In the rows, zero is written as 128.
Each path below is one point turned by a fixed rotation once a step. After each direction that follows a path, write how fast that rotation turns it, in degrees a step (0 if it stays still).
Each turn is a multiple of 5 degrees from 10 to 175, or 0.
Each row of a path follows its step; steps can be skipped.
path 1
step 1: [134 124 122 123 123 132 130 136 121 121 134 129 133 138 120 123 137 121
 131 129 130 128 119 124 132 124 131 126 135 131 133 125 122 131 126 133
 135 124 129 135 128 134 127 134 134]
step 4: [129 128 116 129 126 138 133 130 130 122 124 136 130 139 122 132 133 125
 121 133 132 129 131 123 129 123 121 122 130 120 130 124 124 127 126 125
 133 119 117 131 126 132 124 125 129]
step 5: [127 121 133 124 130 124 131 130 127 126 122 128 125 130 129 131 125 130
 123 129 134 127 128 123 129 127 126 119 130 126 127 112 120 127 127 118
 131 117 113 129 131 130 121 122 132]
step 6: [116 124 131 127 130 122 130 128 131 121 117 127 132 137 131 126 128 128
 129 131 130 125 118 130 127 129 123 125 130 128 123 121 122 134 126 125
 145 127 121 128 133 127 132 126 134]
step 7: [127 132 125 128 131 131 128 123 131 125 121 134 128 135 127 125 135 131
 129 142 136 122 130 134 130 134 120 122 136 130 125 123 125 130 126 130
 138 122 131 135 128 131 130 128 141]
step 8: [137 131 125 122 132 122 132 122 131 133 125 132 134 127 132 129 123 137
 131 129 131 119 126 131 128 132 124 123 140 128 132 113 124 132 124 128
 130 120 132 130 132 130 124 126 136]
step 14: [128 136 124 124 139 121 132 127 126 124 131 134 138 136 128 117 126 128
 126 121 129 126 124 137 123 124 125 121 131 125 131 121 133 130 127 122
 126 127 122 127 118 128 123 124 125]
step 16: [138 124 138 128 127 122 128 131 131 123 130 128 129 134 124 122 132 117
 122 125 126 134 123 131 127 126 135 115 133 135 132 122 126 130 127 129
 131 118 126 135 126 125 129 124 138]
step 17: [127 125 124 127 132 124 127 129 119 121 136 128 131 129 132 121 134 124
 124 123 125 129 113 133 122 133 125 119 141 130 133 126 125 131 124 132
 133 123 122 130 126 125 133 130 133]
Directions:
[125 128 127 126 126 125 129 126 127 130 130 126 129 128 130 130 126 129
 128 126 126 126 128 127 124 127 127 130 125 130 127 127 127 128 128 128
 130 129 127 128 128 130 131 126 128] : 120
[129 128 128 130 131 129 126 126 129 127 127 130 126 129 127 125 128 126
 127 126 127 127 127 124 126 127 126 128 127 128 129 130 129 128 128 126
 129 128 131 129 130 128 131 126 129] : 110
[125 128 127 128 128 130 126 127 127 128 130 129 127 129 128 129 128 124
 131 126 125 131 129 127 129 129 128 124 126 125 128 125 128 127 129 130
 130 125 127 128 129 126 128 128 128] : 25
[127 125 131 128 130 126 127 130 129 127 129 129 127 129 131 131 126 128
 128 127 126 130 124 125 130 128 131 129 129 129 126 128 127 127 127 127
 127 126 129 129 128 130 129 129 129] : 100
[128 129 127 128 130 130 127 127 128 130 129 128 129 128 129 131 126 128
 129 127 130 125 126 129 127 130 126 127 128 130 130 132 130 126 127 130
 130 126 130 127 125 127 125 130 129] : 70
[131 126 126 129 127 128 130 130 127 125 130 128 128 126 129 130 126 128
 126 127 129 130 129 126 128 128 125 130 128 127 129 128 125 125 127 130
 129 127 129 129 128 125 131 129 125] : 45
path 2
step 0: [129 127 128 128 117 134 121 133 123 125 123 125 132 142 134 132 130 122
 120 136 136 125 135 123 117 130 135 124 133 125 128 138 132 125 127 116
 129 136 128 132 132 133 124 124 129]
step 2: [129 126 130 132 120 131 127 127 129 122 132 132 130 134 135 127 122 127
 124 124 130 129 140 125 128 128 122 131 127 132 134 127 142 126 117 125
 141 135 137 132 120 126 132 115 125]
step 4: [134 123 129 130 130 116 140 124 125 126 129 131 134 138 129 133 124 125
 129 130 124 124 136 131 119 123 128 128 132 128 128 125 120 134 116 120
 129 129 138 126 131 139 135 121 119]
step 7: [125 134 124 125 120 133 130 132 128 122 129 123 133 147 130 129 128 125
 130 135 134 123 131 132 127 127 134 125 127 129 134 141 134 128 132 118
 138 136 132 136 121 123 128 128 133]
step 9: [133 128 132 137 122 132 129 129 123 133 124 132 135 143 137 127 129 126
 121 130 127 128 136 129 118 130 118 134 121 140 129 125 135 131 125 128
 137 134 137 126 125 135 130 123 129]
step 11: [136 124 128 135 122 128 128 126 130 125 132 130 130 138 139 138 125 125
 133 132 129 124 140 128 127 127 136 130 132 119 129 130 132 131 119 119
 128 124 133 123 134 140 130 118 120]
step 13: [128 117 132 128 128 132 142 119 126 129 136 132 132 131 125 127 124 120
 130 125 130 121 134 125 128 130 120 130 134 122 128 126 140 129 118 125
 140 119 131 132 127 123 132 130 118]
step 15: [134 116 125 122 125 120 130 126 125 128 131 124 133 139 117 130 121 126
 126 131 122 124 123 136 115 135 130 123 139 130 130 133 124 129 123 126
 132 123 129 134 122 135 124 133 119]
step 16: [126 129 132 128 110 131 128 129 127 133 125 130 129 141 138 130 127 128
 123 128 136 129 137 124 119 127 126 127 126 136 130 134 130 138 132 126
 135 123 137 126 128 143 125 131 129]
Directions:
[125 129 128 124 129 129 126 129 127 127 125 129 127 128 131 129 129 127
 128 129 130 126 128 128 125 126 130 130 128 129 129 128 129 128 127 128
 128 132 130 126 125 127 128 129 130] : 155
[129 128 129 128 125 128 128 127 128 129 127 126 125 128 125 127 129 127
 128 126 127 127 128 128 128 126 129 127 125 128 127 133 128 127 128 130
 129 133 126 127 129 127 128 128 128] : 155
[129 128 130 127 126 129 125 132 129 126 132 131 127 127 128 129 124 128
 128 127 131 126 129 130 128 129 128 129 129 127 128 132 126 128 129 129
 128 127 127 127 129 129 126 127 129] : 70
[129 128 127 126 126 127 128 126 127 128 128 129 129 127 129 131 125 129
 127 127 126 131 126 129 126 129 129 127 123 130 129 128 126 131 126 130
 126 127 129 126 128 131 129 128 129] : 60
[129 126 130 126 126 129 128 125 128 129 131 128 126 130 130 129 130 127
 129 129 129 126 126 125 129 129 127 128 128 125 126 126 128 131 127 129
 127 128 127 126 127 128 125 131 126] : 145
[127 129 127 129 128 130 128 129 125 126 130 129 125 130 127 127 127 129
 128 129 129 133 125 127 129 128 128 128 129 128 127 127 129 129 127 127
 127 132 129 131 129 130 127 130 131] : 155
path 3
step 1: [136 126 138 137 134 130 128 129 133 136 130 129 135 122 121 132 124 135
 134 127 125 122 119 131 123 127 127 120 119 128 130 121 117 116 134 120
 132 121 129 134 121 129 129 128 126]
step 2: [123 119 130 126 122 126 125 126 142 129 125 123 128 126 131 127 125 126
 120 125 117 126 131 122 124 128 129 121 123 122 135 135 130 130 132 120
 119 125 120 129 113 124 127 117 124]
step 3: [124 130 127 129 128 121 116 131 130 120 132 124 128 132 143 123 132 124
 129 131 125 130 125 122 120 132 129 138 124 133 125 123 130 118 133 128
 123 130 135 135 115 135 129 138 130]
step 4: [129 130 125 133 130 128 118 132 128 131 121 132 131 138 120 130 115 130
 122 127 122 130 128 126 129 127 123 117 132 139 118 125 125 123 134 127
 129 123 135 131 122 126 142 127 136]
step 5: [118 119 127 126 124 136 120 127 136 130 128 138 134 122 131 126 133 116
 132 125 113 129 127 126 126 130 133 125 131 135 130 134 122 130 127 119
 132 124 136 124 133 132 127 118 131]
step 7: [132 134 130 126 130 129 126 128 135 136 129 132 128 129 122 123 114 126
 141 126 121 136 128 122 125 129 120 123 123 120 127 125 131 126 132 126
 116 114 130 121 122 127 131 131 124]
step 10: [123 126 130 122 133 125 118 117 134 130 132 135 123 138 134 127 124 118
 124 134 123 130 131 123 121 137 124 122 124 132 127 130 142 127 136 125
 131 123 134 130 130 120 135 128 125]
step 13: [126 125 135 127 137 129 131 126 137 128 129 132 134 115 128 135 131 124
 126 131 124 128 120 129 122 132 122 127 113 122 133 131 130 123 138 122
 132 113 133 123 125 124 123 128 128]
step 16: [125 119 129 138 133 129 123 120 126 127 127 136 137 133 135 132 127 131
 120 126 120 119 125 127 131 126 130 123 122 135 126 128 128 115 137 124
 136 126 138 133 122 133 132 131 134]
Directions:
[128 130 129 129 131 127 128 130 124 129 129 128 130 130 127 130 125 126
 127 130 129 128 128 127 128 130 128 127 126 126 127 124 131 127 128 128
 130 125 128 129 129 130 127 131 129] : 120
[126 126 126 127 125 130 128 128 128 126 128 130 131 128 131 130 128 129
 126 126 127 126 128 127 128 126 127 128 128 125 130 131 132 127 129 127
 127 127 130 126 130 130 126 128 128] : 130
[127 128 132 126 127 126 127 126 128 128 127 129 128 129 126 125 126 123
 127 127 126 130 129 127 128 128 128 129 127 127 129 130 128 128 127 130
 129 128 129 126 128 125 124 126 129] : 140
path 4
step 1: [136 129 127 127 136 138 129 123 129 133 135 122 138 126 128 115 131 119
 123 133 130 123 118 130 129 135 127 128 132 128 119 128 125 124 130 133
 134 126 135 125 129 132 127 124 127]
step 2: [130 131 129 116 128 130 125 137 133 127 125 127 139 137 130 122 125 132
 126 125 128 116 124 124 129 128 121 125 130 121 122 132 119 121 121 125
 127 124 131 123 130 128 124 136 130]
step 5: [123 131 128 124 121 113 131 120 125 126 124 121 139 128 133 122 125 131
 121 126 123 119 130 128 122 131 123 123 122 128 131 128 131 132 139 126
 132 129 127 124 122 124 121 134 126]
step 8: [134 140 130 122 132 130 127 128 121 121 130 132 141 124 122 129 123 120
 132 132 134 130 125 128 132 125 129 117 127 127 125 130 124 125 131 128
 135 131 124 126 126 121 118 135 129]
step 9: [135 123 127 127 127 129 126 122 126 124 121 124 129 132 130 121 118 127
 135 125 139 132 129 129 134 119 129 127 127 126 126 133 120 115 123 131
 134 125 128 127 121 132 122 130 117]
step 10: [127 129 132 120 133 127 125 126 129 125 120 125 128 123 132 126 124 129
 123 124 126 128 127 131 125 120 128 140 123 134 132 138 128 121 124 123
 132 135 119 116 118 123 122 128 129]
step 12: [123 133 132 120 128 118 125 127 131 135 128 127 133 129 133 116 125 121
 121 116 133 125 122 127 130 124 123 132 125 125 116 127 129 128 130 129
 126 127 129 125 134 135 132 122 118]
step 14: [139 127 130 123 137 128 117 130 134 122 131 122 128 124 126 125 126 120
 125 135 135 131 130 129 124 131 121 121 127 132 123 132 118 130 127 134
 122 117 135 126 126 131 122 126 126]
step 16: [137 125 134 132 124 127 124 127 126 128 130 123 138 134 138 119 126 129
 121 133 127 120 132 128 125 128 132 122 131 133 135 134 126 121 122 123
 140 124 131 120 126 122 130 129 129]
Directions:
[128 127 125 126 127 129 129 129 127 127 128 125 127 133 128 127 128 131
 130 128 131 126 127 127 126 128 127 128 126 130 130 129 126 128 128 129
 128 129 126 126 128 128 130 126 127] : 100
[127 128 126 131 129 129 131 128 127 128 128 124 130 129 130 129 126 127
 130 128 125 127 130 126 125 130 129 127 130 126 127 130 127 130 128 127
 127 128 128 128 130 129 127 131 129] : 25
path 5
step 0: [130 128 131 133 130 127 127 132 130 140 123 123 127 130 122 129 139 127
 131 126 123 122 127 131 125 126 141 132 133 123 130 118 124 133 137 127
 126 130 132 124 120 128 110 123 133]
step 2: [121 146 138 132 128 127 131 131 127 134 132 125 131 136 134 139 127 134
 130 133 128 129 122 137 127 129 138 122 128 127 132 127 122 132 125 124
 127 132 126 123 124 122 128 118 125]
step 3: [118 122 137 130 117 121 123 131 128 140 125 122 131 134 131 126 134 122
 132 132 124 128 122 126 127 135 130 129 134 123 128 132 133 137 130 136
 127 131 123 125 126 139 134 122 123]
step 4: [131 136 137 142 132 128 126 133 137 127 130 120 125 123 123 131 128 131
 134 129 131 120 119 127 128 126 130 136 128 128 118 125 131 131 132 126
 127 129 125 123 117 136 124 117 133]
step 5: [123 129 133 130 118 120 139 120 133 129 130 127 128 127 139 130 126 131
 129 138 123 128 140 124 125 137 136 138 133 130 128 127 122 126 134 128
 132 128 126 126 118 132 123 123 129]
step 6: [128 133 135 121 131 125 128 132 131 140 136 117 127 129 124 136 128 132
 132 126 125 143 132 135 132 131 136 133 130 130 119 129 128 130 130 127
 118 133 127 127 128 126 129 117 129]
step 7: [131 124 131 133 113 117 131 133 126 134 137 135 133 129 127 132 120 118
 132 126 129 131 126 128 125 128 133 120 133 123 122 124 129 137 132 132
 128 130 129 129 116 130 126 120 126]
step 12: [126 129 135 133 129 127 137 138 136 138 128 127 129 128 129 136 122 137
 134 134 127 129 124 126 125 126 130 135 124 125 124 125 134 128 127 134
 128 129 128 144 122 130 117 128 138]
step 17: [143 133 132 123 118 127 129 133 138 127 131 132 129 123 134 129 127 130
 134 126 130 127 124 121 130 136 138 138 127 127 130 133 131 124 134 131
 136 140 129 133 131 127 129 119 127]
Directions:
[127 127 131 130 126 127 128 125 128 127 128 127 126 127 128 129 131 130
 129 130 131 128 130 129 129 128 129 125 131 129 130 128 127 128 128 126
 131 129 132 127 128 126 128 131 127] : 130
[129 130 128 126 128 126 129 127 129 126 131 127 129 130 130 128 128 129
 126 128 126 131 127 130 126 132 127 128 126 130 128 126 129 129 128 128
 127 127 130 126 131 126 129 127 124] : 90
[125 129 128 130 130 129 129 125 129 125 128 129 129 128 129 128 128 130
 130 130 127 128 131 128 127 127 128 129 124 130 127 129 130 130 128 129
 128 126 126 129 124 126 126 130 129] : 100
path 6
step 0: [132 129 121 122 127 129 129 131 134 133 132 130 126 135 121 132 122 127
 122 128 138 121 131 134 120 133 127 124 124 123 128 120 128 141 124 136
 132 121 123 129 122 130 121 132 129]
step 2: [132 127 138 122 128 137 124 135 128 134 139 125 127 129 133 120 118 131
 132 129 138 133 129 128 124 132 120 127 127 126 133 129 126 125 129 130
 121 120 129 123 128 129 124 138 130]
step 3: [123 127 123 126 135 124 129 132 134 123 130 125 126 136 132 123 122 126
 128 128 134 125 129 135 122 130 120 126 142 125 133 131 118 134 129 128
 128 121 136 130 130 125 119 134 124]
step 4: [123 127 128 133 127 124 133 128 124 132 141 133 119 127 129 132 125 124
 129 125 136 121 123 140 125 120 121 126 127 122 128 128 123 132 128 135
 135 123 131 125 124 129 126 135 137]
step 5: [128 127 131 131 134 140 132 125 132 130 132 133 130 136 123 132 123 125
 117 125 133 124 123 120 122 124 123 127 128 122 131 123 130 136 126 131
 124 116 126 123 125 124 125 136 132]
step 6: [127 136 128 130 128 132 125 136 134 137 130 128 121 120 127 126 127 131
 128 129 132 127 121 127 120 133 128 133 125 121 139 132 123 138 134 128
 128 120 125 128 131 126 116 134 124]
step 12: [125 127 129 126 127 126 130 132 132 130 130 128 123 135 128 130 124 126
 127 116 124 134 124 136 124 139 125 127 133 126 130 122 130 136 126 136
 132 122 125 122 121 123 116 134 118]
step 13: [131 127 125 122 131 123 139 131 137 136 133 132 130 125 124 132 121 121
 129 127 133 123 124 134 119 132 128 122 125 122 133 131 125 122 122 126
 132 127 125 122 125 137 121 136 128]
step 15: [125 125 132 128 134 126 126 137 130 130 135 127 129 128 124 117 115 128
 129 136 129 134 122 130 118 125 123 134 138 122 131 127 124 132 132 138
 129 131 127 129 126 127 121 134 128]
Directions:
[129 129 126 128 128 130 130 128 131 127 130 130 126 128 127 129 128 126
 129 128 131 124 125 126 129 127 131 128 129 130 126 126 129 128 129 128
 127 130 127 128 125 129 128 126 130] : 80
[127 127 126 127 129 127 126 125 128 130 126 128 127 127 126 130 127 127
 125 129 129 129 126 128 128 125 129 127 126 129 130 127 128 125 128 127
 128 124 124 128 126 130 129 129 128] : 85
[127 127 127 128 129 130 128 126 129 125 126 127 127 131 128 130 126 126
 126 126 127 128 128 126 131 131 128 128 130 130 129 126 128 130 125 128
 126 127 130 128 129 126 129 128 126] : 160
